A state moves one step at a time under one of 6 hidden systems, and each row is a state written as 20 numbers. Each run below is a few steps of one system.
trace 1, Med:
[[-27  13  15  13  13  30  -3  -7 -18  -2  27  17 -19  39 -38  -7 -20  10
   11 -42]
 [-19   7  17  39 -42 -12 -20  27 -12 -34   0 -14 -23 -12 -34  -4  -3  31
   -1   9]
 [ -2 -17  28   2   2 -22 -20  32 -35 -18  -1   4 -10   4  -8 -17  15 -52
  -28 -10]
 [  5  18  45 -27   3   0 -30   8   0  13 -14 -12   6 -51   9 -13   8   0
  -10  31]
 [ 60  24 -11   3  28 -11  -5 -22   1  10 -19   3   0 -26  32   8  24 -15
  -13 -27]
 [  4  -5  -6 -12 -18  31  -8 -27   8  65  -2 -19   0   7  25  33  -5  16
    0 -23]
 [-29 -24 -26  21  -2 -20  19 -35   1 -13 -14 -15 -10   8  37  15  14  28
   29 -27]
 [-37 -15  -8 -22  -3  18  26   9  11  -3 -28 -11 -27  62  -4 -16   4   8
   -9   4]
 [ -6  -3  -3  -9 -24  -8  26   4 -10 -33  14  18  19   5 -16 -34  40  33
   -3  44]
 [ 28 -15  15   0  20  42  -5   7  17 -40  15  22  20  13 -33  -8  14 -29
   -9  12]
 [ 20  -9 -22  -5 -14   8 -26  37  29  -5  21 -13  36 -52 -27  12 -18   9
   -7   6]]
trace 2, rofil (11 x 20):
[[-15   2  -2 -17  11  -6   4  -7  19  39  -1 -18 -10 -23  28  29  12  42
    9 -47]
 [-15 -12  -5  29 -15 -11  35 -26   3  13 -29 -13 -34  36  32  30  13   5
   12 -11]
 [-46   9 -15 -17  -5  23  26 -15 -29   5 -19 -16   4  39   5 -35  29   7
    5   2]
 [ -4   3  -2 -11   5  21  10  -9   7 -50  -3  37 -13  16 -24 -14  42  10
    7  32]
 [ 42 -12 -33   7 -24  34 -12  21  14 -31  -2  -3  30   5 -30 -14   5 -20
  -24  21]
 [  2 -49 -10 -33   3  -8 -26  22  17  -4  38  13  31 -25  -8   7 -16 -14
   -2   7]
 [  6 -15  -2   9  22 -31  -2  12  42  -8 -17 -11   6 -29  20  18 -55 -20
   12  22]
 [  2  30 -29 -18  24 -37  24   8  -4  48   1   2   3  -2  16  -8 -40  -3
    1 -15]
 [-15  31  21  24   3  -8  33 -38 -15  20  26  27 -10  15  -1  14 -22  18
   36   6]
 [-20  41  -3  41   0  29   4  -1 -22 -14  -4 -19  -8  16 -34 -13  -9  14
   10 -40]
 [-21  -1  18  -6 -30   7 -24  29 -22  -8  17  20 -41  22 -40  -1  19  16
  -18 -15]]
trace 3, rofil:
[[ 13  24 -20 -41  -6  17 -14   8  35  29 -24 -14 -18 -20   6   0   0  48
  -17   3]
 [ 28 -29 -21  28 -18 -35  20 -34 -14  -1  17  20   0  15  33  24  21  -3
    8 -10]
 [-38 -15  15  -5  11  45   6 -20  10   8 -13 -38  26  30   5 -26 -30   8
   10  -2]
 [-19  11 -24 -12  10 -31  28  29  19 -36   0  18 -23 -11 -12  -2  33  35
    7  -5]
 [ 32 -12  -1  19 -22  13  24   7  -2   3  -4  10   6  53 -13   0 -13 -46
  -22  32]
 [-34   5  -3 -25   6  13 -12  11 -19   0  29  -4  50 -40 -19 -19   5   0
   20  10]
 [ 21   0   0  10  31  -2 -17  11  43 -29 -12  26 -35 -12 -10  32 -23 -18
    7  -3]
 [ 17  11 -40   0 -42 -15 -12  15 -17  47  -3 -23  12  -5   3 -10 -33  -1
  -18   4]
 [-31 -16  34  -5  30 -27  -9 -37 -26  -4  35  32  -8  -1  20   2 -12  -3
   32 -13]
 [  7  45  11  30   6  16   3  -1  21 -14 -44 -35 -20  -3  -7 -21 -26  31
   -6   0]
 [ 15   7  -8 -12 -17 -23  11  14 -36  21  35  24 -12  21 -10  -6  36  17
  -25 -38]]
trace 4, todiz (11 x 20):
[[ 28 -13 -16  26 -25   8 -17   6  31 -21  17 -20  24 -32 -13   8 -20  47
   -1  -1]
 [ -1 -52   2   2  19 -30  21  24  26   7  16  -7  10  11  15  25 -25 -24
   -7 -31]
 [-35  19  10 -11  11 -29  37  24   6  21 -22 -31  19 -18  14 -19 -23  -1
    8  32]
 [ 10  49  -7   3  37 -12  43  -5 -18  -7  -2  38 -10  13  -8  -9  18 -28
    7  -4]
 [-14  33   5   7 -35  50  -5 -20 -20  31  11  11  -6  16 -30  11  -4   8
   15  19]
 [-14 -14 -21  34 -17   7 -39  -7 -23 -38  15   7 -15 -11 -19  17  10   2
   18 -38]
 [-17 -37  11 -18 -14  -4 -46  23  11   9 -18 -13 -34  18   5   5 -37 -10
  -20  -4]
 [ 26  -3   0  -7  -4 -56 -11   7 -16 -23 -12  -5   8 -25  25 -41   4   3
  -23  22]
 [ 37  11  53 -14  36   9  11 -29  12  17   7  15   9   8  19 -11  -5  -8
  -15   5]
 [ 19  37   1  21 -11  18  25 -12  12  14   7 -25  25 -28  -4   6  17  54
    6 -19]
 [-18 -27  -9  18   2   2  33   3  11  12   7  -3 -15  21   9  51  21  -9
   10 -47]]
trace 5, todiz (11 x 20):
[[ 19  -3  -4  16  -8  -3  48 -34 -26   4  15  30  13  26  13  10  44 -20
    8  10]
 [-48   5  14  -6   3  68 -12 -18   2   2  -2 -22  20  -1 -18   0   2  11
   28  -6]
 [  1  -7 -49   3  -7  -7 -15  34  24 -41  -9  12 -37  -3 -26  15  12  19
   -3 -21]
 [  8 -47  -8 -10 -36 -10  -7  10  -3  16  -1   3   6  30   8   3 -24 -41
  -17  44]
 [ -7   5  13 -14  34 -12 -19 -10 -11 -30  11   2  42 -43   5 -40  -9  -4
   12  14]
 [ 39  29  10  -5  32   9   5   1  43   8   2  25 -24   5 -15  10 -36  14
   -9  -5]
 [ 19   5 -18  36 -47 -17  26  -2 -18  32  28 -12  29   0   0  12 -11  19
    2  -2]
 [-57 -22  33  11  32  -8  10  -7 -16  -1  13  -5  -2   2   9  20  -4 -24
   31 -36]
 [-28  42 -11  -5  -2   0   1  32   4  -1 -49 -25 -41   3 -13 -20 -10  14
  -11   2]
 [ 27   2  -7   0 -25 -22   5  -4 -42   0  12  41 -20  25  -2 -10  40 -27
  -23  12]
 [ -9  -4  45   1  -9  49 -41 -36 -11   1   2 -10  18 -16   0  -5   1  -5
   13  22]]
trace 6, torol:
[[-17 -19  39   2   0 -20  22  18 -24   2  22 -22  51  -5   2 -31  -1 -18
  -10  13]
 [ -6  29  38  -6  56  -8   9  20  27 -12   1  12  -5 -42  -8  14   1  -6
   10 -12]
 [ 30  38 -27  11 -31  16  10  25   5  36 -18  -3 -10 -12 -20  32   6 -16
  -12  15]
 [-27 -11 -13  -2 -15   3 -23 -34 -48  30  22  10  12  -8  15  18   9 -29
   30 -13]
 [-31   2  -4   9  19   5 -33 -29  17 -23 -40 -18 -34  -6  21  -3 -30  17
   26 -10]
 [ 26   7 -40 -19 -16 -19  -2  11  -7   0 -16   7 -32  36   1 -32   4  24
  -36 -10]
 [  9 -24  49   1 -13  -1   6 -32 -25  -9  26  19  14  33   8 -28  13   0
  -10  27]
 [  9   4  28  13  36  21   9   5  28 -36  -7 -33  34 -27  -4 -18  10  18
   -4 -26]
 [ 18  -8  -2 -14 -12  -2  17  48  36  24  15   9 -14  -9 -18  44  19  13
  -21 -13]
 [-15 -19  -1  17 -31 -20  21   2 -18  16   0  -5  28 -18  18  25  12 -44
   18  42]
 [-40  15 -18 -27  56   9  -3 -11   6   3 -21  -2   6 -19  13  -3 -15 -23
   31 -15]]
trace 7, veruf, 11 rows:
[[ 15  56  -3   9   4  29   9  19  12 -25 -34  -6 -11   2 -36 -31   2  13
  -16  20]
 [ 36  -8  -5  -6 -21  18 -21  15 -16  -5  48  34  13  -1 -35   3  26  -3
  -22 -15]
 [ -7 -34  34  24 -15  18 -38  -7  17 -13   4 -16  15 -28   0  24 -29 -17
   16  25]
 [ 10  -7 -36 -13  26 -36 -15  26  20   5 -17 -22   6 -31  24  -4 -30 -11
  -11 -33]
 [ 11   2  10 -23  -7 -41  27 -13  -3  46   5  34 -28  20  29  10  -9   2
   -5  29]
 [ -4  36  11  31  17  12  25 -55 -31   3  -2 -10  23   5  16 -26  -1   8
   26  -7]
 [-27  12   5 -10  16  35  -1   6  15  -5   4   0 -31  16 -26   8  15  43
    1 -54]
 [ -3 -10 -12  39 -62  -2   2  30 -14 -13  -9 -16 -17  13 -22  17  18   1
  -13  12]
 [-31 -33  13 -23  12   0 -20  20 -28 -15   2  -6  22   1  -2 -25   8 -54
   -7   3]
 [ 15  19  18 -28  14 -11 -16  12  31 -15 -28   4 -11 -47   6 -10   7  14
   -8  44]
 [ 77   7 -28   7   6   5   5 -19  10  13   7  17  14   5  14  10   4 -18
  -20  -9]]
trace 8, torol (11 x 20):
[[ -5  35  22  20   5   6 -13 -35  -8 -34  -4  16 -31 -25  -5  -1  33  43
   22  -6]
 [ 15 -18 -18  17 -22  38  -3  17   7  -2 -26 -28 -13  40  -8   9  19 -11
  -32 -37]
 [-32 -42  15 -34 -27 -21 -22   8 -16  -2  24   3   6 -15  11  -7  29  20
   -4  14]
 [ 20 -18   9   8  41 -16  11  -1  36 -45 -36   0  -5 -10  24   3   2 -32
    0  16]
 [ 21  21 -26 -49   0  22  14  16  20  41  -2   0  23  -2  -5 -15   3  14
  -23  17]
 [ 18  -8  -4  23  -7  -3  15 -44  -7  -8  37  43  13  -8   4  31  14   0
   35  16]
 [-30  -9 -20  21   7  35  11   0  25   3 -19 -49  23  13  -4   5 -41   4
   17 -21]
 [-31  -2 -29 -20 -10 -45   5  26  -7  -6  24  29 -30   3 -19  -1  -8  32
    6  -6]
 [  1  -4  25  31  -6  -7  16   1 -13 -25 -15   6  -6  37  -7 -17 -24 -47
   -2  45]
 [ -3  36   6 -27  29  20 -22  16 -19  -2  15  -5  30 -23 -26 -48  -6   7
  -10 -20]
 [ 41   7  23  24  -7   1 -27   1  18  -8  19  32 -33 -15 -20  38  -7   6
   -4  -4]]
trace 9, Leno:
[[ 20 -16  10  11  25  11  11 -15  13   3  -4 -25  49 -35  33  18  17 -27
    6 -12]
 [ -7  -1 -21 -24  29   3  16   5  44  28   1   1  -8 -18  15  39   2  26
   12 -37]
 [ -7   9 -50  12 -20 -24  38 -15  -4  17 -13  18 -21  19  15  31   9   2
   21  12]
 [-53  -5 -21 -13   8  26   9 -31 -21  -6  -4   9   4  40  -3 -24 -10 -11
   30  10]
 [-10  13  -4  -4   0  19 -17   4  14 -55  -1  21 -19  10 -41 -31  -9  39
    5  23]
 [ 38 -15  -8  20 -32   7 -16  30  -6 -23  18  10  11  20 -39 -16 -19 -25
  -30  19]
 [ -7 -38  44  -9  -8 -11 -25  14  -6   1  36  -9  40 -30  -1  -5 -15 -14
   -3  22]
 [ 17   9  27  11  42 -38   4  22  30  -8  -7  -9   1 -46  14  14 -28 -12
   -2  -9]
 [ 12  35  -1  -7   6 -20  33  11  -6  69   5  -3   0  -2  13  18 -14  -4
   -7 -18]
 [-27  28  14  20   3  -2  18 -52 -39  19  10  11  -7  -3  19  12  24  11
   37 -17]
 [-33  24 -11  19   9  39 -13 -15   0 -11 -30 -20 -35  20 -11   2  -5  16
   16 -40]]
trace 10, Med:
[[-16  14  55  19  38  29   9   8  13 -30 -10   6 -18  15 -25   2  -5 -26
    6  -2]
 [  9  42 -20   7 -28  -6  -5  48 -13   5  -2 -20  10 -40 -33  -8  18  13
  -19  -6]
 [  9 -18  22  -3   5 -12 -23 -15 -23   8  18  43 -24  -7  10  39  22 -47
    7  -5]
 [-13  16 -13   2  -4  25 -38 -16   1   7 -43 -46  12 -33  18 -13 -24  -6
   14  10]
 [ 21   3 -25 -28  22 -37 -10 -11  -4   8   1  27 -38   7  26  -7  11  25
  -13 -43]
 [ 10 -10  24  17 -41  22  10 -38   5  26 -18 -16  -6  38  21   4 -15  16
   -2  40]
 [-13 -12  -4   8  26  -1  21 -11 -14 -28  14 -22  36   8   8 -35  21  22
    3 -48]
 [ -6 -13  34  -8  -7  21  17  33  47  -8 -11   3 -35  15 -22  24  15  24
  -17  10]
 [ 11  -8 -30  17 -29 -16  28  25 -19 -12   2 -11  42 -14  -3  -4  33 -29
   -6  24]
 [-24 -13  19 -45  42  27 -15   0  18   4  16  29   4 -11  -7  15   3 -28
   17   1]
 [ 26  31 -54  14 -11  -3 -10   2  28 -13 -27  -5   1 -38  -3   5 -21  13
   11  31]]
trace 11, Leno, 11 rows:
[[-16   8   0   2 -20 -41 -21  -8  -2   3  -4  21 -56 -24  11  27  -2  34
   17   2]
 [  0  13 -17  19  -3 -10   0 -12 -34   9 -39 -19 -14  35  19 -27 -22 -36
   -9  -7]
 [-15  11  33 -37   3  11 -17 -19 -18   3  11   1  -2   6  -1 -46  20  49
  -13  -2]
 [ 52   4  12  48  -5  13   1  -7  15 -48 -19  -6  -7   1  -7   0  24   8
  -19  -5]
 [ -1 -36  -7 -17 -23  26  -5  32   6  34  10 -37  32   4   0  13  12 -10
  -26 -27]
 [-13 -27  14 -10   8 -39   6  -1  19 -19 -10  13 -10 -35  33  30  36   1
   16  19]
 [  8  18 -36 -12  31  11  29   5  26  19 -44 -14   2  13  14   1 -19 -38
   -2   6]
 [ -5  17 -23 -42  -1   3  14 -23 -14  21  34  42   9   2  -7 -10  22  32
   15  10]
 [ 12  -3 -10  50  -2  27  -4 -44   9 -40  -2  18  -1  16  -8  12 -20  -7
   31  14]
 [-30 -22 -31 -12 -19  12 -21  35   5   1  20 -20  12  12 -30 -16 -40  22
   -5 -22]
 [ -3 -26  30   8 -18 -54   1  15  -4 -30  12  33 -28   5   0   0  -2  -2
   -6  38]]
trace 12, veruf (11 x 20):
[[ 24  28   9  36  29 -29   8 -19 -30 -22  16  32 -19  12  -3 -10  -4 -14
    7 -29]
 [-18  22  45  -5 -14  42 -15   7  -5  37  10 -20  -7  14 -25  -7 -29  25
   -9 -14]
 [  3   4   7  36 -13 -34 -20  11 -28 -26   3  -6 -18 -33   0  14  32   6
   -1 -40]
 [ -9 -16  30 -15  -5  18 -19  19  -1  32 -30 -23 -22  25  11   9  -7 -41
  -27  -1]
 [  7  17  -7 -17 -12 -31 -12  -7 -28   5 -10 -11  13 -50  30 -18  44  18
   -5  10]
 [ 25 -12  14  -9  26  28   0 -37  19   3 -26  15 -26  30  27  17  24 -20
   -5  -6]
 [  4   2 -34  -3 -36  25   5 -16   6  18  -4 -37  35 -11  12  -7  16  49
    0   1]
 [-18 -54 -13   2  14  -8  18 -14  13 -36   5  24 -15  30  14  23  25 -10
   15 -16]
 [-26   4 -17  -5 -18  15  29  21  24   0 -29 -36  24  11 -10 -25 -23   8
   -1  48]
 [  7  -1 -20 -14  28 -28  24  15  -5 -37  29  46  14  -4 -17 -17  29 -11
    4   0]
 [ 11  14  24   8  -5  44   6   0  32   4   2  10  10   6 -32   9 -35  -9
   10  54]]

Which system made each of these runs?
trace 13:
[[ 27  -4  -1  -1 -38  18 -21   6  10  33   1 -33  19 -37  10  25  24  28
  -19  -8]
 [ -8 -53 -12   4   4 -15  -5 -21   3   2 -10  -2  -5   2  44  41  18 -35
   12 -21]]
 | veruf
trace 14:
[[ 28   7 -14  -9  36   2 -19 -34   8 -22  12  13   2 -17  14 -19  18  40
    0 -46]
 [ 34 -21 -17  25 -35  18  10 -13  31  16  -8 -12 -13  35   9  30 -12  26
  -14  -7]]
 | Leno
trace 15 (2 x 20):
[[ 52  15 -16  -8   0   2 -24  -3  -6 -30 -25  13  -1   1  -1 -40  16 -17
  -32  23]
 [ 45 -22   9 -25  -6  11 -23 -16   8   9  40  15  41 -18   2 -10  -1  17
  -14  14]]
 | rofil
trace 16:
[[-19 -40  27  13  26  -1  18  22  19 -21   1 -21  17  -9   7  27  18 -30
    1 -32]
 [-22  10  -8 -34  -4 -11  12  48  33  16 -23 -11  -6 -35  -6  16   7   3
   -4  33]]
 | torol
trace 17:
[[ 12 -41  -9   3 -15 -58  -2  -8   7  -5   9  20  -3  -2  30  11 -33 -14
    6  38]
 [ -1  11  15  -5  41  -2   7 -21  -7   5  -2 -20  39   3  18 -47 -44 -11
    4   0]]
 | todiz
trace 18 (2 x 20):
[[ 26  26 -19  25  21  26 -29 -13  -3   4 -19 -23   8  -7   0  -4 -39 -31
   -1 -35]
 [-13 -13  -1 -36 -18 -21 -31   4  -6  39  28  16 -32  -7   3  14  -6  41
   -6 -25]]
 | veruf
trace 19:
[[-10   1   9 -19 -13  47 -10 -24  -7  36  31  28 -18  32 -20  18   5  21
    7 -17]
 [-12  -5 -27  46 -30  -6 -24 -13 -10 -47 -15 -16  -3 -24  -5   5   2  14
   24   9]]
 | Leno
trace 20 (2 x 20):
[[ 12  -9   8 -26 -32  10 -54  29 -18   1   1  -5  -8  -4 -21 -29   0   2
  -39  11]
 [ 44 -19  33   4   3 -26 -32  -8   5 -25   9  18  -1 -38  16   5  13  -9
  -13  17]]
 | todiz
trace 21, 2 rows:
[[  5  10  16  26 -34  51   3 -32   7  -1  -8  -2   3  -3  -9  29  30   9
   18  32]
 [-13 -23 -50  -1   6  17 -24  10  -8 -25   1 -16  17  -6  -8   0  22 -13
    1 -55]]
 | Med
trace 22, 2 rows:
[[ -5 -30  25   3 -18  -4  26   4 -23  21 -19 -35  18  35  28 -13  16 -30
  -24   5]
 [-29   4  35 -31  31   2  26  -5  12  -6  -4 -10  20 -27  16 -16  42  27
    8   1]]
 | Med
trace 23, 2 rows:
[[  4  22 -28  41 -29 -12 -10  13  -2 -39  -6  -8   8 -28 -28 -17 -23  20
   14  32]
 [ -3 -30  24 -11  10  -6 -19  18 -19   9  33  19  -4  36 -18 -11 -31 -40
  -19 -23]]
 | Leno
trace 24 (2 x 20):
[[ 23   6  -4   6  18 -25   1 -17 -25 -19  13  51  -1 -13   7  11  29 -47
   13  14]
 [ -2  16   2  -6   7  65 -24 -16  22  22 -23 -31  19  -5  -4  -3 -32  -6
    6  10]]
 | torol
trace 25 (2 x 20):
[[ 10  18 -17   5 -27  -4 -47 -19 -18  30 -16  -6 -24  -6  12  -2 -47  -4
    1  13]
 [  6  -2   5  -6   5 -31 -33 -34 -38  -4   8  -2  -6   5  29 -45 -16  21
   -8 -26]]
 | Leno
trace 26, 2 rows:
[[-45  -6  43   1   8 -22  21  42   5   6 -15 -15 -25  20  -8  -2 -30 -19
   -6   9]
 [ -8  55  29  -5   7 -21  22  29 -31   6  -9   4  -4 -23 -16 -27  24 -11
   -9  20]]
 | Leno
trace 27 (2 x 20):
[[ -7 -54 -10   7 -19 -31 -20  37  -3 -14  17   9  -6   2  -8  22 -13 -38
   -9  -4]
 [-26  -3  23 -19  16 -22 -15  13  -2  10 -23 -17   6 -18  16 -21 -42 -33
    4  38]]
 | rofil
trace 28 (2 x 20):
[[-29  17  10   2  10  33  18   1  10  36  19  -1  25 -15 -20  32 -23 -12
   35   6]
 [-25  29 -46  11   8 -12 -12  11  -7  -6  -1  13 -22 -30 -18  27 -11  -7
   33 -22]]
 | veruf
trace 29:
[[  9  -8  24  20 -33   7 -28   9 -21   9  43  12  14   5 -34  -5 -46  -7
   -6  15]
 [-10  -7  35  17  27 -30 -37   9  -7 -19  14  -9   2 -39   1  -7 -37  -7
    8 -23]]
 | veruf
trace 30, 2 rows:
[[-20 -39  28 -11 -25 -18   8  17   8 -34 -13  -2 -17  23   0 -22  13  13
  -15  45]
 [ 28   1   1  -7  24 -16  23  20  -4 -31 -15  -4  37  -9   3 -40  26 -34
  -24  24]]
 | rofil
trace 31:
[[-10 -38   2   8   8 -13  21 -12   6   4  42  23  10  -8  10  49  16  -6
   27 -29]
 [-37  -2  -8  18  -1  26  11   8  26   6 -49 -46  -7  13   2  12 -35 -13
   13   3]]
 | rofil
trace 32 (2 x 20):
[[-29 -14 -23 -40 -25  -4  13  29  -9  31 -24 -23   3  18  10 -14  13 -11
  -18  24]
 [ -6   3   9 -17  30 -16  -1 -33 -14 -35   6  47  -5 -11  11 -17  28 -17
   26  29]]
 | torol
trace 33:
[[-14  20  -8 -25 -10  -3  21  -8 -22  -2 -15  -7  10 -11  14 -27  67  25
   -2  17]
 [ 16  -6   0   2   8  49   9 -23  18 -34 -20  13  -7  23  -5   8  49 -13
   -1   9]]
 | veruf
trace 34:
[[-31  12 -12 -11  11  -3  -7   8 -19 -42   9  30  -2   8 -36 -41 -15  -8
   14  30]
 [ 33  24  11  -1  -1   8 -35  13  -2 -28  18  33 -11  -6 -43 -29 -26  -1
  -15  26]]
 | Med
trace 35:
[[ 17   1  10 -15  -6  25 -10 -37  18 -12   2  19  15   3  -1 -23 -20  20
   11  65]
 [ 37  -7 -24  19  26   5  -4 -17  27 -41  22   6  25  -6  -9 -15 -21  27
    3 -31]]
 | veruf
